X =
[[122 147 123 105 113 143 131 129 107 118 138 119 122 124 134 108]
 [139 126 125 113 105 111 126 132 132 112 122 111 108 138 134 109]
 [140 104 142 142 116 120 141 131 123 115 147 129 117 140 142 130]
 [130 109 124 139 122 109 154 138 148 118 114 123 112 129 125 139]]
X[-4, 0] = 122
X[-1] = [130, 109, 124, 139, 122, 109, 154, 138, 148, 118, 114, 123, 112, 129, 125, 139]
X[3, -15] = 109
X[-2, 10] = 147
X[1, -14] = 125
X[-4, 1] = 147
X[-4, -7] = 118
X[-1, 10] = 114
X[-4, -10] = 131
X[-4, -6] = 138
X[-1, -12] = 122
X[1, -3] = 138
X[:, 14] = [134, 134, 142, 125]
X[:, 2] = [123, 125, 142, 124]
X[-2, 15] = 130
X[1, -5] = 111
X[0, -4] = 122
X[-2] = [140, 104, 142, 142, 116, 120, 141, 131, 123, 115, 147, 129, 117, 140, 142, 130]
X[-2, -13] = 142
X[-1, 15] = 139
X[0] = [122, 147, 123, 105, 113, 143, 131, 129, 107, 118, 138, 119, 122, 124, 134, 108]
X[:, 6] = [131, 126, 141, 154]

W =
[[137 122 117 126]
 [123 122 123 113]
 [136 112 120 110]
 [130 117 120 106]
 [132 132 123 120]
 [136 125 122 114]
 [130 117 129 114]
 [143 126 127 112]
 [130 114 128 117]
 [128 122 121 115]
 [120 118 134 124]
 [129 133 121 123]
 [142 114 120 114]
 [140 121 119 113]]
Rows and columns are counted from 0.
(0, 0): 137
(5, 0): 136
(8, 3): 117
(9, 1): 122
(2, 1): 112
(0, 1): 122
(5, 3): 114
(5, 2): 122
(13, 1): 121
(11, 3): 123
(4, 1): 132
(2, 2): 120
(6, 1): 117
(10, 3): 124
(3, 3): 106
(12, 1): 114
(6, 2): 129
(9, 2): 121
(4, 0): 132
(10, 0): 120
(9, 3): 115
(7, 2): 127
(1, 0): 123
(8, 0): 130
(3, 0): 130

M =
[[145 111 123 140 134 123 142 132 124 126 117 153 137]
 [133 122 118 122 127 135 125 132 131 127 136 118 127]
 [116 125 123 106 131 120 132 106 114 113 115 104 123]
 [133 131 130 125 126 134 126 134 118 129 135 107 116]
 [131 134 135 131 119 135 119 126 119 137 131 131 122]
 [119 137 135 130 130 131 127 136 140 131 120 125 129]
 [108 140 124 120 117 133 118 125 136 126 134 122 127]]
M[0][0]: 145
M[1][9]: 127
M[6][7]: 125
M[3][8]: 118
M[6]: [108, 140, 124, 120, 117, 133, 118, 125, 136, 126, 134, 122, 127]
M[6][11]: 122
M[1][12]: 127
M[6][10]: 134
M[0][11]: 153
M[1][0]: 133
M[:, 0]: [145, 133, 116, 133, 131, 119, 108]
M[3][4]: 126
M[3][11]: 107
M[3][5]: 134
M[:, 6]: [142, 125, 132, 126, 119, 127, 118]
M[3][10]: 135
M[1][3]: 122
M[1][2]: 118
M[4][6]: 119
M[2]: [116, 125, 123, 106, 131, 120, 132, 106, 114, 113, 115, 104, 123]
M[0][1]: 111
M[5][10]: 120
M[3]: [133, 131, 130, 125, 126, 134, 126, 134, 118, 129, 135, 107, 116]
M[3][12]: 116
M[0]: [145, 111, 123, 140, 134, 123, 142, 132, 124, 126, 117, 153, 137]
M[5][11]: 125
M[4][12]: 122
M[3][1]: 131

data = [124 130 105 123 115 121 145 135 139]
data[0] -> 124
data[5] -> 121
data[8] -> 139
data[1] -> 130

a =
[[133 123 128 156 130 145 125 132 117 116 127 120 128]
 [128 125 128 139 130 135 129 118 123 123 127 122 128]
 [132 123 128 125 132 133 136 135 136 123 128 120 127]
 [129 125 128 116 131 122 128 128 132 129 128 122 127]
 [133 120 128 127 133 130 124 140 127 120 128 113 128]
 [129 127 128 117 129 120 126 127 130 131 128 125 127]
 [130 128 128 143 127 136 127 126 122 124 127 128 128]
 [131 133 128 148 123 140 134 131 128 128 127 140 127]
 [130 135 128 127 123 128 135 134 136 135 128 143 126]
 [129 132 128 140 125 136 132 124 127 129 127 136 127]
 [130 132 128 135 124 131 133 131 130 130 127 137 127]
 [129 130 128 133 126 127 122 126 122 129 128 131 127]
 [126 135 128 110 123 113 128 122 133 140 128 140 126]
 [133 126 128 144 128 140 130 137 127 122 127 127 127]
 [130 131 128 126 125 125 126 134 130 133 128 135 127]]
a[0][-13]	133
a[:, -4]	[116, 123, 123, 129, 120, 131, 124, 128, 135, 129, 130, 129, 140, 122, 133]
a[-1][0]	130
a[14][-1]	127
a[12][-6]	122
a[-11][8]	127
a[:, 5]	[145, 135, 133, 122, 130, 120, 136, 140, 128, 136, 131, 127, 113, 140, 125]
a[:, 6]	[125, 129, 136, 128, 124, 126, 127, 134, 135, 132, 133, 122, 128, 130, 126]
a[10][-1]	127
a[-8][-11]	128
a[-9][-13]	130
a[-15][4]	130
a[:, 4]	[130, 130, 132, 131, 133, 129, 127, 123, 123, 125, 124, 126, 123, 128, 125]
a[9]	[129, 132, 128, 140, 125, 136, 132, 124, 127, 129, 127, 136, 127]
a[-9][-1]	128
a[11][-6]	126
a[0][5]	145
a[3][-2]	122
a[-6][-11]	128
a[-12][7]	128
a[5]	[129, 127, 128, 117, 129, 120, 126, 127, 130, 131, 128, 125, 127]
a[-6][11]	136
a[1][-9]	130
a[11][-13]	129
a[3][4]	131
a[-14][1]	125
a[14][-4]	133
a[13][5]	140
a[4][-3]	128
a[3][-4]	129
a[13]	[133, 126, 128, 144, 128, 140, 130, 137, 127, 122, 127, 127, 127]
a[-15][-7]	125
a[:, -12]	[123, 125, 123, 125, 120, 127, 128, 133, 135, 132, 132, 130, 135, 126, 131]
a[5][0]	129
a[:, 3]	[156, 139, 125, 116, 127, 117, 143, 148, 127, 140, 135, 133, 110, 144, 126]
a[-11][-7]	124
a[13][2]	128

A = [136 104 119 123 132]
A[0]	136
A[2]	119
A[4]	132

x = [112 112 127 126 113 113 124 148 116 132 101 101]
x[-12] = 112
x[6] = 124
x[11] = 101
x[9] = 132

B =
[[129 123 125 116 129]
 [128 122 143 108  98]
 [126 125 138 144 130]]
B[-3, -5] = 129
B[0, -2] = 116
B[1, 3] = 108
B[:, 1] = [123, 122, 125]
B[2, -3] = 138

arr =
[[108 125 137 138 138 146 149 130 138 118 139 112 151]
 [126 122 131 134 138 119 145 154 112 129 143 111 148]
 [111 115 126 139 117 143 137 124 147 133 149 119 122]
 [135 140 138 131 111 118 114 110 119 102 116 125 139]
 [146 125 120 120 111 133 134 146 112 107 140 145 141]
 [118 118 107 139 134 125 121 129 109 134 141 149 144]
 [128 108 112 145 135 139 143 134 120 147 146 145 124]
 [109 126 125 121 112 107 108 110 146 147 103 148 149]
 [114 116 129 137 136 149 152 142 138 111 130 149 119]]
arr[0, -13] => 108
arr[-5, 2] => 120
arr[4, 1] => 125
arr[6, 4] => 135
arr[2] => [111, 115, 126, 139, 117, 143, 137, 124, 147, 133, 149, 119, 122]
arr[-4, 9] => 134
arr[2, 10] => 149
arr[1, 7] => 154
arr[:, 4] => [138, 138, 117, 111, 111, 134, 135, 112, 136]
arr[:, -12] => [125, 122, 115, 140, 125, 118, 108, 126, 116]
arr[:, 3] => [138, 134, 139, 131, 120, 139, 145, 121, 137]
arr[:, -6] => [130, 154, 124, 110, 146, 129, 134, 110, 142]
arr[6, 9] => 147
arr[-8] => [126, 122, 131, 134, 138, 119, 145, 154, 112, 129, 143, 111, 148]
arr[4] => [146, 125, 120, 120, 111, 133, 134, 146, 112, 107, 140, 145, 141]
arr[1, -5] => 112
arr[-5, 9] => 107
arr[6, -2] => 145
arr[-1, 4] => 136
arr[-1, -8] => 149
arr[7, 2] => 125
arr[-2] => [109, 126, 125, 121, 112, 107, 108, 110, 146, 147, 103, 148, 149]
arr[-3, -5] => 120
arr[0, 5] => 146
arr[-8, -3] => 143
arr[-3] => [128, 108, 112, 145, 135, 139, 143, 134, 120, 147, 146, 145, 124]
arr[:, -13] => [108, 126, 111, 135, 146, 118, 128, 109, 114]
arr[-8, -11] => 131
arr[-4, 5] => 125
arr[:, 9] => [118, 129, 133, 102, 107, 134, 147, 147, 111]
arr[-6, 1] => 140
arr[-1, 8] => 138
arr[-2, 0] => 109
arr[-8, 3] => 134

m =
[[138 112 133 143]
 [142 128 130 145]
 [126 137 131 120]
 [112 112 118 122]
 [119 140 120 133]
 [138 134 149 150]
 [148 143 147 141]
 [136 116 140 136]]
m[-8, -4]	138
m[3, -4]	112
m[:, 0]	[138, 142, 126, 112, 119, 138, 148, 136]
m[3, -1]	122
m[0, 1]	112
m[1, -4]	142
m[:, 2]	[133, 130, 131, 118, 120, 149, 147, 140]
m[:, 1]	[112, 128, 137, 112, 140, 134, 143, 116]
m[4, 3]	133
m[-4, 1]	140
m[-7, 1]	128
m[5, 1]	134
m[-6]	[126, 137, 131, 120]
m[0]	[138, 112, 133, 143]
m[3]	[112, 112, 118, 122]
